In the rows, zero is written as 128.
One turn moves each row of this set onto another row. After a few examples, where does it send each row asked below?
j_239: [108 137 117 122 173 161 110 158 140 119 138 106 114  89 142 122 125 117
 117 155 141 133 133]
j_887: [143 159 104 127 151 141 116 156 126 136 111 112 123  93 126 117 124 118
 143 123 133 155 138]
j_179: [119 116 121 147 133 129 120 164 144 112 120 104 141 142 133 118 145  88
 114 132 103 110 113]
j_4: [107 149 140 140 148 147 121 145 112 130 130  98 100 120 135 126 124 135
 131 156 144 150 127]
j_294: [119 117 120 148 133 127 119 165 143 112 120 105 142 141 132 118 146  88
 116 130 103 111 114]
j_511: [147 149 108 114 154 145 115 148 139 138 118 111 116  92 135 117 121 119
 139 131 137 144 138]
j_670: [143 150 113 112 152 151 118 147 142 136 123 104  98  98 137 122 119 123
 128 143 136 141 130]
j_937: [100 150 118 133 167 164 113 163 130 113 135  99 103  98 138 130 127 122
 111 161 135 141 124]
j_856: [110 151 130 149 150 136 117 150 102 133 119 111 129 110 127 118 127 128
 150 133 144 159 140]
j_471: [119 131 137 126 158 140 116 138 125 139 132 112 121 104 142 114 121 126
 144 144 153 140 143]
j_122: [ 96 162 113 147 162 160 113 171 116 110 126  99 111 101 129 131 130 122
 117 153 130 154 123]
j_699: [118 118 122 148 131 129 120 165 142 111 120 103 138 144 133 119 146  89
 112 134 103 110 111]
j_588: [119 121 119 148 126 132 121 161 138 109 122 103 141 140 130 113 149  89
 113 132 101 110 116]
j_910: [107 149 105 140 171 150 107 168 121 118 124 116 141  83 130 118 130 112
 136 132 138 150 142]
j_211: [110 137 110 126 176 154 106 161 135 121 133 115 134  81 138 116 126 112
 130 141 143 137 142]
j_673: [119 121 119 148 126 132 122 161 138 109 122 103 141 140 129 113 148  89
 113 132 101 110 116]
j_537: [105 156 135 151 146 141 120 150 101 129 121 102 112 118 128 124 127 133
 140 144 142 160 131]
j_144: [117 120 119 151 131 128 120 167 139 111 117 104 140 144 130 119 146  89
 115 131 102 114 113]
j_691: [ 99 161 107 151 164 154 110 174 111 113 121 107 129  92 125 125 132 117
 129 137 131 159 132]
j_384: [119 121 119 148 126 132 122 160 139 109 123 103 141 140 130 113 148  89
 113 132 101 110 117]
j_277: [119 121 119 148 126 132 122 161 138 109 123 103 140 140 129 114 149  89
 113 133 101 110 116]
j_666: [137 170 104 137 145 143 119 160 117 131 108 105 114 101 122 124 126 122
 138 127 127 162 129]
j_932: [134 171 109 135 142 150 122 158 121 128 113  97  97 108 125 129 124 127
 128 139 126 159 122]
j_60: [116 120 120 150 131 129 121 166 141 111 118 102 137 144 131 120 146  90
 113 132 102 112 111]
j_807: [119 121 119 148 126 132 122 161 139 109 122 103 141 140 130 113 148  89
 113 132 101 109 116]
j_751: [119 121 119 148 126 131 121 160 139 109 123 103 141 139 129 113 148  89
 113 132 101 109 117]
j_238: [118 119 118 151 132 127 120 166 140 112 118 105 143 143 131 118 146  88
 117 129 103 113 114]
j_439: [137 161 114 122 147 153 121 151 133 130 120  97  89 107 133 128 121 127
 122 148 131 148 121]
j_24: [117 139 131 136 157 135 115 144 115 138 124 116 133 103 134 113 124 125
 152 133 151 150 147]
j_727: [114 136 141 128 154 146 119 138 125 135 135 102 104 114 142 121 121 132
 134 155 150 140 134]

j_666 turns into j_932
j_691 turns into j_122
And these:
j_537 turns into j_4

